In the rows, 128 means zero.
One turn moves every row onto another: examples first, then more rows asked:
Kezib: [123 136 163 123 122 146 143 127 112 118 107  69 122 147 142  88 130 155
 160 183 115 128 144 129 127 145  85 152 127]
met: [113 125 122 117 177 127 119 109 110 165 101 126 125 120 144 147 161 102
 114 109  94  94 107 122 155 139 122 150  88]
biko: [136 144 124 113  79 126 122 156 107 127 139 136 131 114 121 112 107 120
 148 106 102 148 136 139 119  72 155 117 143]
rar: [123 127 141 114 169 142 139 116 124 170 120 112 135 144 136 147 152 100
  95  96  92 112 100 103 151 142 111 140  87]
Vuvoz: [116 105 108 112 161 136 150  96 140 154 129  79 115 114 116 110 156  81
 107 107  87 111 105 114 135 175 127 108 109]
Vomel: [123 126 119 139 171 142 113 125 120 151 114 139 146 154 126 158 141 119
 110 110 107  93 100  93 150 135 107 153 100]
feg: [135 144 125 129  52 120 125 152 130  99 151 119 137 134 146 104 140 126
 162 116 112 106 142 161 122 120 157 133 138]
Kos: [125 130 103  88  84 117 143 159 130 102 146 132 137 146 131 107 124 136
 164 141 104 141 122 144  81 132 161 136 155]
fis: [115 101 122  99 155 118  91 172 154 122 158 152 136 151 115 158 123 117
 144 141 126 110  99 141 112 136 140 136 142]
toma: [120 113 119 125 142 150  78 164 109 108 150 122 170 120 139 157 109 136
 121 109  96 148  89 156 146 127 145 121 119]
norid: [114 101  72 135 154 142 127 102 137 133 120  99 118 115 104 103 148 107
 119 115  94 111 102 107 142 195 137 103 124]
gada: [124 150 160 114 110 149 171 114 102 117 106  77 139 135 161  84 115 149
 135 165 105 140 132 124 124 149  98 143 122]
neval: [151 120 140 111  97 135  95 168 109 112 157  83 134 145 118 102  75 105
 148 128 107 147 143 135 104 131 142 122 149]
zedul: [123  99 116 101 151 121 103 148 140  83 150 147 129 146 104 150 143  89
 146 110 139 146 112 147 164 137 124 122 134]
pebib: [114  99 114 120 166 131 115 107 118 159 109  83 107 115 114 118 149  89
 113 122  86 120 115 114 156 198 135 120 105]
zutiz: [125 110 152 102  79 168 111 177 107 127 160 122 130 155 106 138 124 142
 132 134 116 131 144 119 107 124 150 138 178]
Pon: [129 109 108  86 140 159  88 126 124  90 150 139 133 133 126 143 126 131
 119  90 117 144 104 165 163 161 134 106 143]
fedif: [116 115 131 122 166 144 109 105 105 168  95 119 138 157 122 148 153 124
 111  87  84 103 112 112 157 154 125 145 106]
davek: [102  87  98 126 142 106  94 162 146  97 157 113 132  92  95 138 118 103
 139 122 109 146 100 141 140 126 140 111 145]
gono: [132 141 137 114 117 137 134 106 102 108 120  83 122 158 168  86 124 134
 169 190 112 138 133 126 111 141 117 160 120]
poked: [110 131 147 120  83 160 133 104  96 144 120 107  80 106 123 107 148 149
 134 158 115 139 152 100 155 101 127 142 158]
lano: [108  96  96 117 168 112 126  90 133 148 102  96 116 135  99 113 157  98
 133 104  86 108 118 117 141 181 134 123 121]
pamug: [107 135 160 106  93 153 164 117 113 147 127  81  88  88 140 109 160 142
 123 156 100 140 138 115 147 106 105 142 133]
govaf: [106 132 165 124 101 146 178 115 109 132 111  90 106 103 116  95 144 131
 133 159 117 133 150 101 144 109  99 138 149]
daba: [139 130 151 130  47 125  99 171 131 117 158  99 118 151 123 117 113 129
 136 120 117 126 149 130 141 146 137 146 155]
lefu: [124 135 161 105 118 144 157 126 111 124 130  56 118 132 167  96 142 128
 148 183 104 142 130 128 120 139  97 152 104]
Sota: [109 142 146 125  92 151 158 116 113 137  99 101 100 103 123  91 158 172
 146 159 109 133 145 127 152 111 106 131 145]
kero: [111 104 102 102 122 162  95 158 133 132 151 147 134 127 114 137 142 143
 130 126 106 140  91 152 136 163 181  95 145]

Kezib turns into fedif
feg turns into zedul
rar turns into pamug
Now find these:
biko turns into davek
Vomel turns into poked
zutiz turns into kero
met turns into govaf

